Each named turn below is shown by a few rows before and after it. Which turns, in which order, take the first row of each later pair to the second? The first pair is answered.
turn q_421:
  14  138   19  -69   68   79  124  102  -10   59 -270   23   62   -7  -17  179 -129 -136 -117 -114  -72  -80  192  -79   -4   69  -69 -103   96 -108  ->   -70  104 -151  150   91   97  -41   57  117   -5   -5  -28 -189  138  -62  -41   42  186  107   55  -88    1  113 -219 -124 -114  -28  168 -107   63
  10  104  -58   27  -17  240   68    7  124   34 -181   39   38  164   -8  107   26   57  -64   56  -37  -48   94 -318 -126 -177  -46   87   96  -41  ->    18   -3  -98  177   46  -15 -153    1   -9 -185   86    5 -251    2   93 -161  120  177   25  118   31  166  -85   43   54  -53  -33   14 -109  106
 -39   -7    1   60  -94   30   34   75  336  188 -118  218  203   -5  121    3 -305  180  211  -24 -289 -132  164  115 -155   17   49    4   83 -148  ->   -45  -83  -73  171  -63  -82  -86   44  313   85   51  199   27  -34  171 -157 -245  307  304   60 -274  -28   72  213 -105   16   62   45  -46  -31
turn q_12:
  56 -262  -41   21 -190 -189   66  -50   16  193  297   60  205 -108 -133 -117  -17  135    2    6   35   43   48   -5 -165  134  105  -77 -116   29  ->   137 -272  -37   41  -10 -195  -62    5  -50   32  292   33   -8 -250 -151 -148   66   35  -17   16   59  122   27  142  -10  225   64  -22 -135   78
  29   27  -39   99   56  -59   73   64   12 -160  -12   73 -106  -78   96    2   40   44  -38 -135    9  102 -132  154   38   23   -7  -39 -119    7  ->   -24   48  -48   67 -112  -34  164  -20   79   -9  -27   94  104   52   95   13  -40  124  -24 -137  -14   28 -118   45  -95  -62   20  -91 -137  -43
 186  -93  -61 -239  -79  419  -35  -50 -132  101  135  -43  313 -108  -26   -6  -36  -11   90  102  313   -7  160 -106  -63   56   60  306 -138  110  ->   123  -15  -93 -130  115  365 -203  -18 -193 -173   42  -30 -115 -153   13 -105  124   71  119   66  327  190  138   36   79  151  -32  254 -206  158
 -17  -36   53   79   96  134   91   13  -11   41  -87   28  195 -169  111   37   29  -78 -122   -4   79 -177  228   40   73  149    2 -150  184  -34  ->   -72   19   40  141  182   89  -29   11  -22  -99 -126   53  -24 -122  138  -22  126   -3  -87  -26   62  -65  219   93  109  189  -62 -175  138   -1
turn q_188:
  82  -41   -5  113  -58 -287 -154  -10  -38 -135  349  -99 -113 -160   -9 -282   36   18  198  169  128   27  -54  116  -62    0   75  -84  -27  189  ->   -13  296  158  -55   25  -92  -71   21  -66 -237 -236   44 -168   -6  -13    2   59 -137   10  -80   89   71  207   41  -35   90 -161 -337  192  -61
-119   40  140   42 -146 -191  -56 -208  -89 -120   20   22  -51   85  136 -215  -92  136   32 -104    9   59  -15  164    4  117  -39 -420 -121  -96  ->  -151  191  112  -10 -112  129   90 -189   72    9 -182   47   12  322   -9  -27  -41  129   33  -85  -50  -93  156 -236 -173  -69 -117 -190   -4 -169
 -38  224   63 -184  158  229  -77  227    7 -182 -228  -21 -255   36   41  193  -29 -192  -28  -76  -11 -105  126  -51   86  -73  -91   90   68  -17  ->    18  -36  -81  -61   99  165 -125  196   57  -50  216 -120 -181   -8   -9   12  -27  -60  140  144   21 -172  -31 -106    6 -222   84  366  -94  177
 -67 -157 -109  -30 -174 -310  -14  -34   -2   59   60   92  109   19   12 -123   17  252   14 -150 -128  101  -67   83 -101   -9  -52 -166 -105 -120  ->  -110  -20  -74  -82 -154 -186   38   -7   37   48 -168  133  129  119  -24    0   22  202  -50 -236 -176   71   64  -35 -145  -34 -152 -206  -11 -183

Each pair is 2 to 3 turns apart.
 255 -143 -186   43  107  192  -21  -23  243  121   75  -70   31  -94 -166   43  -52  -73   40   99    4 -143   76 -185  -36   19  115  340  -81  -43  ->   179 -153 -246  141   64  130 -101  -64  261   61  179  -55  -55  -28 -111  -58  -27  105  107  109    3  -46   16 -142  -70  -30  129  310 -180   46 -> q_188 q_421 q_421
 -32   92  -40 -110  -51  355  216 -183   88  358 -234   86  226  215  -25  183 -119   -3   59  209  -13 -186  254 -386 -237 -237  -46  201   43 -157  ->    57 -117   45  -14  169 -217 -117  -95 -344  -95  -33   36 -235 -398  244 -135  -98 -151  -31  128  131  210  -12  506  315  226   -5 -160 -133  -38 -> q_188 q_421 q_12
  67  142   96  -95   26  -21   11  112 -106 -146 -114   83  -45   45   71  215  -26 -213  -42  -50   17   83    7   72   45   22   47  -38   18 -135  ->    11   79  -19   -4  -74   51   35   41   30   35  117   63   34  221    5  137    1   -3   88  106  -13    4  -38 -132 -148 -185  135  145  -54  -30 -> q_12 q_188
 200 -196  141 -251  329  132   51  335 -158   62   15 -133  100 -352 -133  228   71 -391 -156  116  -41 -100   -4  -58  187   -5    6  258   86  -17  ->   156 -224   38 -169  281  204   36  301  -34  116  161 -161   85 -226 -184  162  121 -202  -30  239  -65 -141  -10 -227   54 -173   60  435   -5   50 -> q_188 q_421
 -83   81  -91  -92  -74   75   73  -82   64   62  -36   78   62  137  -36   65   75   54    0   23  -26  -71   51  -45 -109   -8   76   45  -22  -47  ->   -53   84  -74  -60  100   46  -34  -15   18 -102  -63   46 -194   39  -42   28  183    9  -15   13    8   58   29   49    3   66   38   63  -54   -7 -> q_12 q_12
 -49   51  -79  -96 -122    5  219   24   78  -48 -321  218   11  178   17   40 -134  122   70  -83 -162  -47  221 -190  -80 -239 -115 -132   68   73  ->   -30    1  -38 -129  -97 -207  143   52  -98 -208 -293  215  -76  -50  140  -33 -188   35    7 -154 -135   60  122  134  115  -34  -94 -335   41   77 -> q_421 q_421
-163  196  199  116    0   78   31  -63  -55  159 -187  232   -7 -182  -71 -239 -118   37   -2 -107 -145  -51  320 -221  242   12  178 -167   59  324  ->  -122  181  190  135   45   70   14  -33  -80  132 -170  201  -56 -264  -97 -204  -93  -23  -11 -111 -120  -54  319 -179  298   40  183 -137   56  325 -> q_12 q_12
 240 -135   25  -38  151  214   37  146   20  103  -27  -28   55 -140 -201  194  122 -320 -170   48   37 -164  154  -88   57  -38   76  248  128  -10  ->    71 -105 -102  141 -131  182   11  -39  149  201  174   21   92  186 -125   -2   88  129   36  144   -3 -112   71 -234 -206 -264  122  241  -33   55 -> q_421 q_12 q_12
  55 -117  -99  -91  281 -103   73  -18 -116 -131  -43   84 -373 -411  -67  -94   98 -198   -7    2  -71  279   40  402  301  322 -135   -2   30  -39  ->   -77  -93 -290   47   42  207  207 -169  255  225  128   89 -126  136 -233  -87  125  198  252  226 -146   34   99 -271 -201 -149  -78  384  -46   29 -> q_421 q_421 q_12
  11  -46   94  -29   -6 -132  -34   32   61   16  -91  -76   60  -95   45   91   -3  -79 -118   42  107  -20   -3  -31   20   72   65  -54  134    7  ->   -43   72   60   -2   -6  -39  -48    8  114   -4 -168  -39    2   32   51   83   42  -11  -62   35   59   15   43 -138  -34    4    7  -31  135    4 -> q_12 q_421
 100  -45  109  -32   82  -33  -82  -13  -18  -40  -66   -4  -33 -139   83  -94   -6  -97  -52   -6    0  -35  -34  172   96    5   93  131   37   18  ->    46  -10   91  -41  -36   70   17  -77   87  123 -121   -1  150   21   68  -16  -56  -60  -53  -14  -45 -130   39  -36  -50 -103   91  177  107  -30 -> q_12 q_188 q_12
 120 -193   58   -7    4 -197   55   73    0   68  174  -18    8 -161   81  -90  -17  -58   52   11   63  -17 -169  152   29    9  115  -19  -84  108  ->   -36  112   61   25    6   71   54    6  171   20 -172   76 -121  225    7   24   96   91   81  -91  -25   18   18 -183 -145 -138  -80  -19  -11   -5 -> q_188 q_12 q_421
